Each row has a name. Each question is about the rows just above it.

z_175: [110 150 110 128 132]
z_410: [ 76 135  76 129 159]
z_259: [126 163 126 127 120]
z_960: [152 130 153 154  96]
z_876: [ 77  52  76 153 152]
z_686: [169 174 170 126  84]
z_398: [101 100 101 126 138]
z_145: [121 103 121 129 118]
z_906: [100  53  99 130 132]
z_414: [ 99 148  99 128 141]
z_526: [ 79  76  79 130 152]
z_58: [101 169 102 127 142]
Which entry of z_960 is missing from [154  96 152 130]? : [153]
Which entry of z_686 is missing from [169  84 126 170]? : [174]
Shuffled z_876 with one entry gone: [ 77 153  52  76], missing : [152]

z_260: [118 124 128 119 126]
z_731: [128 131 123 125 114]
z_107: [126  84 113  52 153]
Which entry of z_107 is missing from [ 84 113 126  52]? : [153]
Which entry of z_260 is missing from [124 128 118 126]? : [119]
Shuffled z_731 with one entry gone: [123 114 125 128], missing : [131]
Shuffled z_260 with one entry gone: [124 119 128 126], missing : [118]

z_898: [ 74  90 126 221 126 148 151  81 152  75 126  67 124 148  76  93 152 129
 150 148 147 127 148 151  69 193  67 127  80 173]
z_610: [134 147 126 148 136 175 183 142 186 145 139 150 117 179 141 164 184 142
 157 180 170 124 177 183 156 211 155 145 137 144]
z_176: [180 139 126  26 128 124 123 171 120 176 127 145 124 122 169 149 118 132
 121 124 125 122 121 120 147  53 147 129 180  89]
z_576: [191 173 128 116 125 158 160 179 159 184 125 199 129 159 179 203 159 130
 160 161 161 128 158 159 195 139 197 124 182 135]
z_779: [113 148 135  32 131  92  88 125  87 127 133 157 135  89 123 139  90 124
  89  87  90 131  90  87 158  73 159 127 117  71]
z_413: [ 84  81 134  33 130 115 112  80 110  74 130  55 128 113  73  82 111 130
 111 115 116 123 115 112  59  32  55 126  79  99]
z_610 without one entry, shuffled: [147 157 134 150 141 155 211 137 183 164 177 145 145 175 117 184 148 170
 142 180 179 142 144 126 139 183 124 136 186]. Gone: : [156]
z_576 without one entry, shuffled: [125 161 182 159 159 128 179 124 199 160 129 160 159 116 203 158 139 195
 158 130 179 173 161 159 125 197 128 135 191]. Gone: : [184]
Shuffled z_413 with one entry gone: [130 130 115  55  80  82  81  33 113 128  84 134 112 126 115 110 123  74
  79 116 115 112  73 130  59 111 111  99  55], missing : [32]

z_510: [144  91 101 114 111 124 147 137 125 176 185 112  97 151  42  66]
z_756: [144  91 101 114 111 124 147 137 117 169 161 136  95 154 101  92]
z_272: [170  97 102 144 123 127 105 121 135 172 185 102 101 153  36  61]
z_510 without one entry, shuffled: [101 144 147  97  66 114 176 112 151 111  91  42 137 125 185]. Gone: : [124]
Shuffled z_272 with one entry gone: [127 101 102  61 121 144 172 135 170  36 105 153 123 185 102], missing : [97]

z_469: [134 132 145 132 147 132 143 148 133 148 121 132 130 125 134 128 121 134
 124 136 102 139 125 141 126 132 122]
z_692: [127 128 171 126 177 128  66 123 178 174  82 126 130 129 127 134 129 125
 131  70  43  67 124 171 177 125 130]
z_471: [135 131 126 138 127 110 126 138 132 131 138 135 123 139 132 126 134 134
 139 131 176 126 118 133 107 132 138]
z_154: [117 117 151 119 154 136  85 129 115 152  94 119 133 118 115 119 132 113
 120  90  61  86 136 154 155 118 130]
z_469 without one entry, shuffled: [130 133 132 148 143 148 132 125 121 128 134 125 122 139 134 134 136 121
 132 141 132 132 102 147 124 126]. Gone: : [145]
Shuffled z_469 with one entry gone: [148 132 148 134 124 132 122 136 132 145 132 143 121 133 128 121 132 102
 139 130 125 126 134 125 141 134], missing : [147]
Which entry of z_469 is missing from [134 124 134 132 128 148 143 141 139 132 132 122 133 121 148 126 136 145
 132 125 125 121 134 102 132 130]? : [147]
z_154 without one entry, shuffled: [117 119 154 136 133 117 118 154 119 120  94 132 136  90  61  85 113 119
 115 115 152 155 151  86 130 118]. Gone: : [129]

z_80: [120 118 113 137  93 135 131 136 128 118 136 124 141 114 127 139 134 129
 122 131 136 131 117 118 119 111 119]
z_148: [102 103 105 156  62 150 125 129  99 112 135 134 141 101 128 133 143 145
 106 134 155 136 159 110 104 144 114]
z_150: [ 93  96 104 174  43 165 126 117 110 109 126 141 135  93 128 140 142 148
  93 126 164 141 170 102  99 119 118]
Shuffled z_148 with one entry gone: [134 128 104 110 105 141 129 112 102 144 145 159 155 143 101 134 133 103
 114 150 125  62 106 135 156 136], missing : [99]
Which entry of z_80 is missing from [139 134 118  93 117 128 113 122 136 120 111 114 135 131 136 118 131 124
 119 127 141 119 136 137 118 131]? : [129]
z_150 without one entry, shuffled: [141 102 174  43 128 104 141  96 126 170  99 148  93 126  93 119 142 110
 135 126 118 164  93 165 140 109]. Gone: : [117]
Which entry of z_80 is missing from [136 134 119 118 136 114 136 128 117 120 119 131 139 141 131 118 111 113
 124 137 131 135 122  93 129 118]? : [127]
Shuffled z_150 with one entry gone: [142 117 126 110 126 174  93 102 118 119 148 135 140 141 170  96 104 109
  93  99  93 128 165 141 126  43], missing : [164]
z_148 without one entry, shuffled: [102 101 141 144 135 106 105 128 134 133 159 114 156 104 136 125 134  62
 129 112 103  99 110 143 155 150]. Gone: : [145]

z_879: [137  52  53 134]
z_795: [115 116  53 116]
z_922: [127 128 127 135]
z_423: [137 123 199 114]
Which entry of z_879 is missing from [ 53  52 134]? : [137]
Which entry of z_922 is missing from [135 127 127]? : [128]
Shuffled z_423 with one entry gone: [123 114 199], missing : [137]
Shuffled z_879 with one entry gone: [ 52 134 137], missing : [53]
Which entry of z_423 is missing from [199 114 123]? : [137]
Which entry of z_922 is missing from [127 135 127]? : [128]
z_879 without one entry, shuffled: [137 134  53]. Gone: : [52]

z_404: [159 133 139 125 122]
z_859: [206 211 136 128 130]
z_927: [ 61 129 109 158 115]
z_393: [177 175 121 129 178]
z_603: [ 41  88 133 115 136]
z_990: [141 138 125 109 144]
z_538: [173  34 124 128 124]
z_940: [172 136 171 139 126]
Shuffled z_940 with one entry gone: [126 171 139 136], missing : [172]
Shuffled z_393 with one entry gone: [129 178 175 121], missing : [177]

z_436: [166 147 162  78 144 140 106 101  84 189 110 113 132 151 122 157  99]
z_228: [166 147 133  78 144 140 106 101  84 189 110 113 132 151 167 157  99]
z_936: [166 147 162  78 144 140 106 101  84 189 110 113 132 151 122 152  75]
Which entry of z_436 is missing from [151 110 113 162  84 147 101 140  78 122 189 144  99 166 106 132]? : [157]
Which entry of z_228 is missing from [144 151 110 133 113 101 132  84 147 189 106  99 167  78 157 140]? : [166]

z_714: [188  46  92  94  38 110]
z_941: [210 115  41 156  93  94]
z_293: [ 95 194  92  94  38 110]
Which entry of z_941 is missing from [ 41 115 156  94 210]? : [93]
z_293 without one entry, shuffled: [ 94 110  38  92 194]. Gone: : [95]
Which entry of z_293 is missing from [194  38  95  92 110]? : [94]

z_963: [127 117 125 119 128 144 119 133 127 129 111 108 130 169 126 108 127 138
 126 128 140 154]
z_976: [141 118 132 134 133 142 126 127 112 136 128  95 116 142 123 112 135 143
 138 151 112 114]
z_965: [125 123 116 133 125 111  95 141 134 132 132 169 107 171 139  87 114 135
 120 161 123 148]
z_341: [140 132 121 123 129 138 116 134 131 146 150  91 109 156 118 116 103 127
 136 152 115 176]
z_724: [107 127 124 119 129 134 109 130 121 126 123 118 135 133 127 121 125 131
 146 108 130 203]
Shuffled z_976 with one entry gone: [123  95 136 112 118 116 151 112 141 114 126 142 128 133 132 134 112 138
 143 135 142], missing : [127]
Which entry of z_724 is missing from [131 203 119 126 125 118 124 121 146 127 133 135 129 109 130 123 134 130
 107 127 121]? : [108]

z_575: [141 136 135 132 134 130 129 138 166 148 134 130 132 148 136 156 149 135
 131 149 131 162 129 132 130 130 130 135 129 142 132 132 131 135 130 135
 175 138 143 130 136 132 139 129 130 128 131 130 162 134 146 132 129 142
 134 130 131 136]
z_595: [135 141 134 133 135 130 129 133 161 140 133 129 132 152 140 163 168 135
 132 144 130 147 129 131 131 130 130 132 129 144 133 132 125 134 132 134
 162 138 142 131 135 132 139 129 130 130 132 130 183 135 114 131 129 140
 135 131 131 140]
z_251: [149 133 135 131 133 129 130 143 166 155 135 130 131 143 134 150 139 135
 131 153 132 179 130 132 130 130 130 139 129 139 132 133 131 134 129 135
 184 137 142 130 136 132 138 129 129 131 130 130 128 133 147 134 129 142
 132 129 130 133]
z_278: [130 147 132 134 134 129 128 130 149 133 130 128 132 155 144 166 212 133
 133 136 129 134 128 130 131 130 129 129 128 144 132 130 131 133 134 132
 145 136 138 131 132 131 136 129 129 129 132 129 219 136 120 129 128 136
 137 132 132 146]
z_704: [135 141 134 133 135 130 129 133 166 140 133 129 132 152 140 163 168 135
 132 144 130 147 129 131 131 130 130 132 129 144 133 132 125 134 132 134
 162 138 142 129 135 132 139 129 130 130 132 130 183 135 114 131 129 140
 135 131 131 140]
z_235: [135 141 134 133 135 130 129 133 166 140 133 129 132 152 140 163 168 135
 132 144 130 147 129 131 131 130 130 132 129 144 133 132 125 134 132 134
 162 137 143 130 136 132 139 129 130 131 130 130 153 133 124 133 129 142
 133 130 130 134]
z_64: [140 137 135 132 134 132 129 137 165 147 134 129 132 148 137 157 151 135
 132 149 131 160 129 132 130 130 130 135 129 142 133 132 131 135 131 135
 173 138 143 131 136 132 139 129 130 130 131 130 165 134 125 132 129 142
 134 130 131 137]
z_808: [149 134 135 131 133 129 130 142 166 154 135 130 131 143 134 150 140 135
 131 152 132 177 130 132 130 130 130 139 129 139 132 133 130 135 130 135
 183 137 143 130 136 132 139 129 130 130 131 130 163 134 104 132 129 142
 134 130 131 136]
z_30: [132 144 133 134 134 130 129 131 155 136 132 129 132 154 142 166 187 134
 133 140 129 139 128 130 131 130 130 130 129 144 133 131 135 134 133 133
 153 137 140 131 133 132 138 129 130 129 132 129 201 136  63 130 128 138
 136 132 132 143]
z_849: [160 131 135 130 132 129 130 149 163 162 136 131 131 138 131 142 133 134
 130 159 133 199 131 132 129 129 130 144 129 136 131 133 131 134 129 135
 189 135 141 129 136 131 137 129 129 131 129 130 139 131 137 135 130 141
 131 129 129 131]
z_849 without one entry, shuffled: [131 131 134 131 131 139 135 129 136 132 135 134 163 129 130 136 129 131
 141 130 131 129 129 135 162 130 130 136 129 129 131 131 133 131 199 159
 142 133 129 129 138 133 135 131 144 131 137 130 132 131 141 130 129 189
 129 149 137]. Gone: : [160]
Whose row is [130 147 132 134 134 129 128 130 149 133 130 128 132 155 144 166 212 133
 133 136 129 134 128 130 131 130 129 129 128 144 132 130 131 133 134 132
 145 136 138 131 132 131 136 129 129 129 132 129 219 136 120 129 128 136
 137 132 132 146]? : z_278
Shuffled z_595 with one entry gone: [129 144 130 133 131 133 129 133 135 139 152 134 129 163 131 135 138 140
 140 134 131 129 135 144 114 130 130 135 130 132 130 132 132 131 132 135
 162 132 131 141 140 142 133 132 129 130 129 147 134 135 132 161 131 130
 140 168 183], missing : [125]
Shuffled z_251 with one entry gone: [130 184 139 150 153 130 129 133 132 179 130 130 130 133 128 132 143 131
 132 130 133 139 133 134 132 135 131 129 137 135 130 131 131 130 149 129
 130 130 134 166 139 131 147 129 129 142 133 134 129 135 142 143 135 155
 132 129 136], missing : [138]
Which entry of z_849 is missing from [133 131 131 129 131 132 135 134 129 189 135 137 131 134 130 129 130 131
 129 144 133 136 130 129 129 132 160 131 129 129 141 136 135 131 131 162
 131 130 159 130 141 149 131 129 163 136 133 135 131 142 131 129 137 199
 129 139 130]? : [138]
Whose row is [135 141 134 133 135 130 129 133 166 140 133 129 132 152 140 163 168 135
 132 144 130 147 129 131 131 130 130 132 129 144 133 132 125 134 132 134
 162 138 142 129 135 132 139 129 130 130 132 130 183 135 114 131 129 140
 135 131 131 140]? : z_704

z_619: [ 93 101 166  53  26]
z_533: [112 149  75  88 161]
z_611: [125 114 155 124  93]
z_356: [108 147  79 107 109]
z_673: [134 119 155 145 110]
z_662: [141 153  82 152 198]
z_635: [105 127 118  77 100]
z_790: [166 113 181 217 135]
z_606: [112 150  74  88 160]
z_328: [137 122 147 151 124]
Which entry of z_356 is missing from [ 79 109 147 107]? : [108]
Which entry of z_356 is missing from [107 147  79 109]? : [108]

z_108: [122 122 130 118 145 159 157]
z_687: [107 138 113 133 138 131 132]
z_172: [157 127 120 129 135 136 137]
z_512: [136 121 114 129 129 144 144]
z_185: [157 127 142 129 140 143 143]
z_316: [127 122 125 121 113 122 122]
z_110: [107 138 127 133 138 131 132]
z_479: [117 128 133 134 160 155 116]
z_998: [157 127 120 129 106 136 137]
z_901: [ 93 135 129 138 124 110 111]
Which entry of z_479 is missing from [160 155 133 116 128 134]? : [117]
Which entry of z_172 is missing from [129 136 135 120 157 137]? : [127]
z_901 without one entry, shuffled: [135  93 138 124 111 110]. Gone: : [129]

